One turn or mirror swaps these rows in pairs. Which row does each one swap with?
K_498: [ -3  12  10  -5  -2  10  -6   1  -2   5   8  12   4  -1  -2 -20  -3 -10
  -7   6   2  -9]
K_482: [-13   5   7   0  -9   2  -6   3  -9   9   8   4  13  21  -3  -1   3   1
   0   5   6   4]
K_876: [  0   7  21 -16 -16  11 -10  -1  -5   9  -6   4   9   1   8  -2  12   5
   1   2   1   8]
K_2: [  2   6   8 -11  10  18 -10   7   4  20   0   6  -5   1  -4  -6  -6   2
   1  -1  24 -13]
K_334: [-8  3  7 -1 -8  4 -6 -1  0 21  9 -6  7 10 11 -6 16 -3 12  5  0 -4]
K_313: [ -2  -2   1  -7  -3   9  -3   1   1  13   8 -16   7  17   2 -12   9  -3
   7   4   6  -5]
K_736: [  5 -16  12 -12   8   5  -4   5  11   5   1  12  -5  -2  -3   5  -1   7
   1   2  16  12]
K_532: [-13  -7   9   0  -2   3  -6   3  -5  24   3   8  11   5  13  -5  11   7
   5   0   9  16]
K_847: [  2   6   6  -9  -1  -5 -17   2  16  15 -11 -11   3   3   2   3   5   5
  -8  11  10   2]
K_522: [  6  -3  -2 -15  23  11   1   3   6   2  -6   1   0   5   4   1  -2   3
  -3  -2   3   6]
K_343: [  2  -1   7  -6  -1  19 -11   9   7  26  -3   3  -7   1  -4  -4  -8   3
   2   3  18 -10]
K_338: [  0  -7  15  -7  -1 -12  -3  -1  19   1   6   6   0   0   7  -8   3   3
   2  -2  -1   4]
K_747: [  4  -4   5 -12  18   7  -6  -3   8   7 -11  10  -2  -1  14  13   1   4
  -2  -3   1   5]
K_813: [-11   8   8  -9   5  14  -8  -1  -5   2   3  16   3   2   7 -20  -4  -5
 -10   8   0  -4]
K_70: [ -6   3  14  -6  -4  10  -5  -5   0   0   8  11  11   4   5 -21   1  -8
  -4  12   0  -3]
K_437: [  3   1   6  -7   6  19  -6  13   5  23  -3   7  -5   2  -2  10 -13   2
   3  -2  17  -2]
K_931: [  4   1   8  -9   4  16  -9  11   8  18  -1   9  -5  -2  -2   0 -13  -5
  -6  -4  16 -13]
K_864: [-18   5   5  -2  -2   5  -5   9   0   8   1   9  16  17  13   2  -1  -3
  -8 -10   3   3]
K_428: [ -1   2  18 -13  -6  11  -9  14  -3  10 -13   8   5  -3  14   7   3   7
   4  -7   8   7]
K_998: [ -4  -6   1 -10  -5  10  -7 -10  17   7   0   3   6  16  14  -4  -6 -10
   2   9  14   4]
K_455: [ -1 -10   8  -6   2   0 -13 -13   0  15 -11   6   3   1  10   5   0   8
  -2   5  12  18]
K_372: [ -6   9   2  -7  -2  -2  -6   3   3  20   8   3  -2  14   1  13  -4   4
  -2 -12   0   6]
K_355: [-13   4   3 -18   6   4 -10  14   3  13  10   2   2   1  16  -4  13  -4
 -10  -1   3  12]
K_506: [  6  -3  11 -10  -5   4  -8  -6  16  10   2   0  -7 -10  -5   0   5   3
   7   3  12  13]
K_410: [-6 11 -4 -4  9 12  5  6 13 18  4 11  6  5  5 -4  0  1  9  5 10 15]
K_225: [ -4   0  14  -4  -4   4  -4  -5  -7  20   6  -6   4   8   5 -10  18  -1
   5  -2   1 -11]
K_914: [ -7  10  11 -12   7  12 -10  -5  -3   3   6  11   5   6   3 -21  -1  -5
  -7   6  10 -12]
K_421: [  4  -2   9 -11  20   4  -4  -2  -3   8 -11   6  -6  -2   8   8   3   4
  -3 -10   4  -3]

K_410 swaps with K_998
K_2 swaps with K_914
K_876 swaps with K_428
K_437 swaps with K_70
K_343 swaps with K_813
K_532 swaps with K_455

